In the rows, 128 means zero.
One turn sends every row of this set to another row. A few are shown first. Where does it send the rows asked after them?
Q686: [137 138 126 137 134 106  94 102  89 159 124 140 133 134 136  83 143 104
 114 177 106 158 129 153 142 116 135 148 116 109 146 144 144  98 145 142
 129 123  65 128 128 149  84  93 153 132 106 116 134  82 130 149 125  92
 115 114 131 133 124 115  95]
Q122: [134 149 118 152 148  94 125 128 113 127 141 126 139 129 159 102 153 135
 115 116 135  95  95 107 101  80 140 126  86 131 138 117 137 115 162 133
 121 121 151 141 124 121  79 131 167 145 118 139 119 123  98 107 137  94
 156 165 129 149 133 135 121]
Q40: [118 143 128 136 120 117 110 134 135 108 133 113 139 142 172 111 154 122
 125 101 149  97  93 119 119 107 157 111 141 110 173 113 115 124 169 129
 125 116 153 143 137 121  67 137 125 133 125 166  95 128 101 121 135 152
 134 129 104 151 126 159 130]
Q49: [128 178 111 144 114 124 126 120 137 153 118  86 110 107 127 142 151  77
 104 149 130 139 112 166 148 126 128 135 123 161 166 120 127 147 107 119
 127 159 114 140 137 130 155 107 127 117 116 148 109 121 118 110 110 161
 128 141 121 133 101 129  84]
Q578: [131 146 132 143 116  79 119 122 125 145 131  99 136 142 150  70 175 104
 123 106 175 121 119  92 125  76 147 137 102 111 146 141 124 119 155 104
 121 108 119 150 166 107  76 101 139 124 133 163 127 110 107 120 122 144
 121 131 117 151 151 149 111]
Q797: [127 125 107 138 111 133 125 155 136 146 140 123 120  94 146 113 103 141
 170 128 144 148 148 150 147 101 101 114 139 110 107 112 115 115 150 124
 108  59 141 141 107 127 109 106 125 131 113 103 107 120 145 156 120 134
 110 134 138 135 150 116 113]
Q952: [125 137 134 146 111 127 136 104 141 145 106 160 122 145 142 130 177  92
 137 120 108 111  68 131 121 163 173 124 112 155 133 107 112 107 143 125
 122 134 163 140 123 108 145 140 114 118 101 120 123  99 165 148 141 102
 144 128 139 151 161 123 124]
Q601: [134 157  96 134 120 140 141 116 135 134 133  89 152 134 135  86 159  97
  94 136 140 131 107 163 144 119 143 130 115 158 133 137 142 116 110 110
 117 181  88 145 122 110 163 139 108 109 133 123 123 109 125 108 150 123
 111 156 139 134 120 111  86]
Q964: [131 115 112 139 121 131 118 124  72 134 131 156 141 143 157 106 122 112
 115 171 124 151 126 176 148 157 138 118 164  97 171 132 136 148 146 145
 138 153  80 125 130 139  96 121 129 107 129 138 102 110 145 155 141 120
 105 113 102 120 131 153 104]
Q427: [116 129 158 148 101 126 122 117 140 159  80 140 105 148 127 121 174  89
 151 133 115 127  82 113 125 136 191 126 121 135 135 118  92 128 134 136
 116 116 153 143 154 106 137 106 112 126 115 133 130 100 155 162 119 124
 130 107 117 137 171 135 135]
Q241: [124 131 101 150 141  93 132 149 116 135 142 139 160 126 172 120 129 119
 106 116 182  95 114 104 138  89 148 120 100 121 142 105 133 108 137 107
 119 142 121 137 153 119  96 124 138 127 128 146 109 151 126 104 130 144
 110 175 134 168 157 180 127]
Q403: [138 112 108 152 123 138 114 130 115 143 158 133 153 116 138  85 117 123
 157 108 129 140 154 127 129 118 126 136 137  93  93 129 170 131 132  96
 125 106 155 160 123 114 118 121 102 123 125  75  98 109 121 151 160 138
 144 129 126 115 132 124 115]
Q362: [128 124 116 154 144 118  95 109  86 168 127 156 151 129 129  94 142  92
 110 183 129 149 140 147 164 120 162 147 107 125 135 134 153 114 113 120
 124 155  59 140 155 141  70  83 141 129 120 108 122 112 138 163 128 117
 116 140 120 140 123 150 110]
Q658: [113 142 130 123 110 160 127 150 122 141 113  75 133 144 131 119 165 120
 112 187 124 128 102 150 136  99 147 132 130 155 131 131 128 135 113 174
 104 154 101 111 124 113 160 127 124 127 111 138 131 122 105 127 118 138
 127 161 118 133 114 107 127]
Q133: [125 106 119 156 116 122 142 120 117 154  96 151 133 125 135 112 127 102
 140 134 130 126  93 109 119 135 201 121 112 120 110 111 107 119 125 106
 121 145 132 138 148 109 178 119 127 110 130 133 106 109 175 135 148 100
 105 125 154 134 207 144 123]
Q748: [125 110 133 147 123 114 132 109 125 153 109 146 135 146 130 140 125  96
 121 144 116 113  75 102 118 140 186 130  95 144 111  94 119  97 129 120
 110 150 143 132 135 126 156 140 125 133 112 111 120 105 170 143 139 102
 132 140 166 146 174 136 140]
Q994: [115 122 103 139 128 140 104 114 108 147 119 148 144 138 134 107 131 102
 119 170 134 147 123 176 175 141 158 116 138 131 168 115 120 121 132 127
 112 154  67 143 147 145  47 107 117 121 134 133 109 119 150 174 138 119
  96 131 116 147 131 156 109]
Q60: [132 118 114 151 121 112 123 128 114 152 155 114 129 121 127 108  84 108
 155 118 142 139 153 130 143 122  98 124 125 110 107 111 127 123 140 110
 124  83 158 146 129 122 107 109 128 132 125  69 106 112 135 162 133 152
 124 124 139 122 127 150 108]
Q647: [121 156 109 156 130 151 125 141 127 133 107  72 114  94 124  76 150 115
 121 157 120 132 121 159 137  96 172 127 125 141 135 142 107 132 105 135
 123 146  98 145 141  98 162  91 145 120 131 139  98 119 104 114 140 120
 102 128 123 113 127 119  90]
Q110: [121 130 115 138 118 127 116 117 121 123 125  41 137 134 110 118  99  97
  92 169 133 135 109 134 124 116 159 129 134 135 146 117 127 115 117 128
 120 174 101 128 142 134 167 127 126 128 134 140 102 109 111 116 136 154
 116 127 157 116 115 143 110]
Q141: [143 118 120 138 128  90 131 158  98 120 129 125 145 132 174  98 128 130
 107 115 153 126 109  92  97  76 139 126 120  72 147 126 130 138 162 118
 130 121 121 128 134 127 127 133 138 131 132 182 111 121 119  90 125 135
 118 137 105 129 167 138 108]
Q369: [136 118 105 149 130 128 100 110  72 132 131 149 141 123 140 113 130 128
 118 184  96 155 119 171 127 136 140 136 138 101 168 136 155 122 150 145
 136 151  85 126 105 156  95 114 153 119 103 153 100  97 133 146 150  89
 141 125 127 129 135 119 105]
Q408: [132 127 146 152 100  99 119 106 130 166  90 139 112 127 126 124 144  75
 137 126 116 140  96 103 112 138 183 137 117 107 133 118 112 121 133  99
 133 126 143 144 156 126 172 101 123 115 119 149 112  93 166 130 121 127
 115  94 140 130 189 138 110]
Q51: [121  92 106 137  99 138 113 130 114 153 150 111 155 129 120 117 127 138
 170 137 148 156 147 125 133 108 125 136 137 107  95 119 172 134 131 107
 101 114 149 152 125 131 100 117  88 118 121 126  98 120 127 165 145 152
 158 151 136 133 153 120 145]
Q424: [135 120  99 132 107 124 120 134 141 161 145 126 132 104 131 130 126 121
 163 122 149 169 138 145 138  95  96 130 116 124 107 108 147 127 141  89
 100  94 142 157 111 144  90 118  97 127 121 134 110 111 154 153 124 137
 142 158 140 141 157  92 110]

Q964 moves to Q994
Q122 moves to Q141
Now find these:
Q424 moves to Q403
Q952 moves to Q133
Q110 moves to Q49

